Turns, then the turns between two rows, first turn first; the first pair answered
turn pevib:
[-85 -84 -78 77 148 52 54 67 -24 -39 -68 -61 30 346 -51 73 42 93]  ->  [-21 -10 23 96 76 152 47 -45 -16 -2 -49 -87 1 389 -59 38 -47 80]
[-56 8 -39 206 -276 -56 109 74 -41 124 49 84 -256 69 -121 24 90 40]  ->  [-88 25 -67 280 -227 -162 97 124 -23 118 -11 47 -153 24 -140 31 68 103]
[-106 78 -5 93 -273 -45 137 106 -200 81 60 -22 -222 3 -84 36 170 -43]  ->  [-141 106 -37 222 -203 -195 75 215 -142 93 -35 -88 -72 0 -96 33 134 15]
turn fana:
[103 42 -89 -138 -83 291 -44 -249 -81 -42 157 85 -67 -280 190 -118 -178 -124]  ->  [82 175 3 -62 -182 294 -57 -262 -125 -9 156 39 -100 -240 126 -137 -186 -110]
[-37 40 -83 190 265 -94 -237 301 49 -95 13 289 259 -244 71 96 -144 -7]  ->  [-47 -170 -76 -39 166 37 -110 281 -59 -165 197 433 -30 -265 86 111 72 -159]
[-22 -200 -72 -120 70 -5 70 22 -33 -81 -66 120 -47 -80 22 49 192 -57]  ->  [-54 -34 66 -15 -135 -19 119 -4 -169 -21 19 6 -188 14 -67 8 173 -61]
turn gor:
[170 17 62 -34 -220 -20 -56 -64 -36 30 -91 16 5 -62 31 -133 -138 36]  ->  [81 64 21 48 -202 -202 -54 65 -41 22 -137 -34 104 -47 11 -104 -109 66]
[-47 141 -96 227 103 -142 -1 247 97 0 -131 -163 320 26 33 -85 26 -82]  ->  [-76 -194 -208 -36 180 -90 99 281 119 -90 -33 -1 169 -55 145 -7 227 -196]
[-63 316 196 160 -352 117 54 -268 45 182 50 -180 -18 236 -120 -147 -221 -33]  ->  [-309 267 -36 341 -178 -300 112 164 26 120 -25 -223 103 130 -147 -63 7 49]
[-104 -310 -183 -97 16 258 -46 76 89 -131 -209 97 36 -239 -14 54 49 -124]  ->  [7 -156 -21 -64 -105 419 -112 -102 114 -80 -220 38 52 -198 -54 12 -151 -112]
turn lubi:
[93 -119 147 47 -119 156 117 -122 -105 22 77 175 -162 21 14 11 75 -17]  ->  [-70 -211 -57 150 151 -129 119 124 -53 -46 -73 180 53 -78 25 87 142 60]
[248 -61 32 28 -77 402 137 -148 -182 81 209 14 35 -76 201 -18 -159 -205]  ->  [91 -295 -246 58 199 100 157 171 -75 -27 128 93 191 -215 280 80 26 -162]
[-108 -215 -75 -63 195 84 -129 113 -6 -74 61 104 -11 -170 124 -60 -33 57]  ->  [-59 32 6 105 127 80 -204 21 5 -20 -50 -18 122 -92 59 -89 -230 136]
Then:
(two turns a pair)
[-135 -114 -124 -74 -8 282 33 -105 -72 294 139 125 -247 -133 -121 91 105 -4]  ->  [-174 214 -72 244 -50 78 -26 -63 -99 367 19 -31 -63 -102 -241 66 -37 108] => gor, gor
[150 -153 -74 -184 140 245 -108 -79 187 -14 -162 109 138 -94 146 17 -157 7]  ->  [166 -71 -25 -143 127 261 -142 -102 176 11 -170 77 141 -74 118 -14 -225 22] => lubi, lubi
[-36 -139 -1 -80 -24 108 8 -51 -52 -40 9 118 -107 71 21 2 88 -121]  ->  [-91 76 62 150 -109 -47 23 35 -137 55 -19 -19 -75 110 -74 -49 41 -87] => fana, gor
[381 -98 133 -341 -148 332 -169 -384 45 17 121 29 -200 -13 121 -202 -135 -77]  ->  [287 11 -58 -68 218 11 -305 -183 269 2 -210 -49 337 -126 183 -122 -329 109] => gor, fana
[-7 -256 -138 -234 -7 -10 71 112 47 -157 35 68 -40 -18 54 69 117 -31]  ->  [106 193 101 -19 -203 61 -38 -116 15 -27 -65 -130 101 67 -69 -48 -216 87] => gor, gor
[-90 218 116 141 -145 -106 26 115 -129 24 120 -158 -111 94 -139 -11 50 -16]  ->  [-104 -121 -155 -13 221 -168 -5 228 62 -106 -7 -12 70 -86 13 112 95 -6] => fana, gor
[-45 106 217 -237 -290 -63 50 -155 -269 101 24 16 -240 -14 99 3 -6 10]  ->  [-223 138 37 -19 -56 -436 11 93 -184 90 -176 -66 48 -88 72 50 1 123] => fana, gor
[-78 -61 123 80 -197 -276 140 210 -88 83 -77 29 -304 -12 -156 -36 200 -43]  ->  [-81 -82 -30 132 79 -360 6 236 134 50 -351 35 73 -102 -54 20 -6 90] => fana, fana
[48 -115 121 -44 -79 24 231 -30 -302 -76 137 87 -467 -3 -176 -183 445 -32]  ->  [-103 76 10 256 50 -360 182 223 -280 -49 -44 -42 -213 -37 -247 -146 413 113] => fana, gor
[-226 -20 103 160 -270 -20 146 30 -94 36 35 -87 -210 90 -134 57 158 -170]  ->  [-261 -3 -5 294 -74 -202 82 162 3 29 -137 -139 47 10 -132 94 90 -71] => lubi, fana
